These views show one set of named points, seen from different sides, and a view may be mirrored.
A view may leave some points out, and in a few views one point is out of place. Which views, in the order they come, and which point in each? Write - if none.

-- scene 1 --
panel a:
  fupa [ 10  34 -44 -11 -39   5   0 -21]
  siro [ -1  30 -45 -17 -27   9  -2 -19]
  Nanod [ 15  34 -17 -24 -10   1  28 -21]
  Mek [ 11  34 -47 -15 -40   7  -2 -21]
  rozev [ 18  36 -21 -32 -18   5  20 -20]
  libef [ 13  35 -22 -21 -16   1  24 -19]
  rited [ 10  44 -52 -10 -44   4   6 -20]
  Dek [ -3  30 -44 -20 -24  10  -1 -19]
  ber [ 15  41 -19 -24 -20  -4  22 -14]
  Makis [ -2  33 -38 -25 -20   6   1 -15]
  nev [  8  46 -49 -16 -46   2  -3 -13]
  Ririk [ -1  29 -46 -18 -22  11   3 -22]
  Vudu [ 12  35 -22 -20 -14   1  25 -20]
panel b:
  Nanod [ -4   4 -34  23  11 -27 -85  -7]
  rited [   2   -5  -51   18  -26  -38 -106  -35]
  fupa [  -6  -12  -44   17  -17  -35 -104  -35]
  libef [ -3   2 -36  23   6 -30 -90 -10]
  Vudu [ -1   2 -37  20   7 -30 -90 -10]
  Dek [ -13   -9  -45    2   -4  -35 -106  -31]
  Makis [ -17   -4  -45    6    1  -37 -106  -24]
  Mek [ -12   -9  -47    1   -7  -35 -110  -34]
  ber [ -7   5 -39  30   4 -35 -92  -8]
  pafo [ -16   -7  -50    1  -11  -35 -106  -34]
  Ririk [  -7   -7  -44    0   -4  -32 -105  -31]
  nev [  -9   -6  -53   21  -24  -42 -113  -35]
panel c:
  fupa [-26 -34  -4 -12   7 -45  22 -33]
  rozev [-29 -16   8   6  24 -43  -7 -33]
  pafo [-25 -37   7 -20   2 -46  10 -28]
  ber [-27 -16   6   5  30 -51  -2 -43]
  Dek [-19 -36  12 -19   8 -46  10 -30]
  siro [-19 -36   8 -19   7 -45  14 -30]
  Ririk [-16 -31  10 -19   5 -44   9 -30]
  Nanod [-18  -9  11   6  29 -43  -7 -38]
  rited [-29 -30 -12 -13   0 -53  21 -38]
  Makis [-22 -34  14 -16  14 -50   4 -33]
  Mek [-29 -36  -6 -13   5 -44  21 -30]
  nev [-36 -39  -7 -15   4 -56  20 -38]
panel d:
  Makis [  6  -2  13 -11 -13   2  13  13]
  nev [ -3  -2  15 -34  -9 -15  12   0]
  pafo [  4  -2  14 -23 -14  -5   6  18]
  ber [10 -1 -4  2  3  0 20 -8]
  Dek [  6   1  16 -16 -11  -1   8  17]
  rozev [ 15  -2 -12   0  -1   0  18   2]
  fupa [  7   5  14 -29  -2 -11   9   7]
  rited [ -2  -1  14 -31   0 -17   3   2]
  siro [  6   3  18 -20 -10  -3   7  16]
  Vudu [12  0 -2  6  7  3 13  0]
  Mek [  7   5  13 -32  -4 -13   7   9]
panel e:
  fupa [  6 -26  -3  27  -5  -5   4 -26]
  rited [ 17 -24  -6  28  -9 -14   5 -20]
  Makis [ -8 -39   8  18 -13   1   9 -19]
  libef [  0 -19  18   1  -6  13   9 -15]
  Nanod [ -3 -16  20  -3  -8  19  10 -13]
  ber [  6 -22  20  -4  -8  10   8 -19]
  pafo [ -4 -38  -2  30 -17  -3   8 -20]
  Mek [  7 -28  -7  30  -8  -5   4 -27]
  siro [ -6 -35   1  29  -9  -3   8 -20]
  Ririk [ -9 -31   1  29 -12   0  11 -15]
  nev [ 16 -35  -4  24 -11 -15   4 -28]
panel f:
  nev [-19 -11   1  14  -1  17  15 -35]
  rited [-21 -10   6  13  -2  16  24 -26]
  libef [-49  10   7 -13  -5   0  11 -25]
  Ririk [-27   2  16  -8  10  22  15 -33]
  Mek [-18   1   3   7   1  22  18 -29]
  ber [-51   5   2  -9  -9  -3   7 -29]
  fupa [-19   3   5   7   0  18  17 -28]
  Makis [-33   1  11 -10   8  18   7 -40]
panel g:
  pafo [ 13  54 -60   3  40  41 -11 -40]
  Mek [ 18  51 -47   7  49  38 -11 -48]
  Vudu [ 45  57 -64  14  52  58 -29 -30]
  fupa [ 20  48 -47   7  50  40 -12 -45]
  siro [ 14  50 -56   6  39  44 -16 -38]
  Dek [ 15  51 -59   7  38  46 -17 -37]
  ber [ 46  57 -59  10  59  63 -20 -29]
  Ririk [ 17  51 -61   8  36  43 -21 -38]
  libef [ 44  57 -62  14  54  60 -27 -31]
  nev [ 21  47 -45  -4  53  37  -1 -42]
  Makis [ 19  53 -64   5  41  53 -15 -31]
  Nanod [ 48  62 -66  17  54  63 -31 -31]
  rozev [ 42  67 -65  14  57  61 -21 -35]
Views that do not fit: panel b
  moved in panel b: Mek
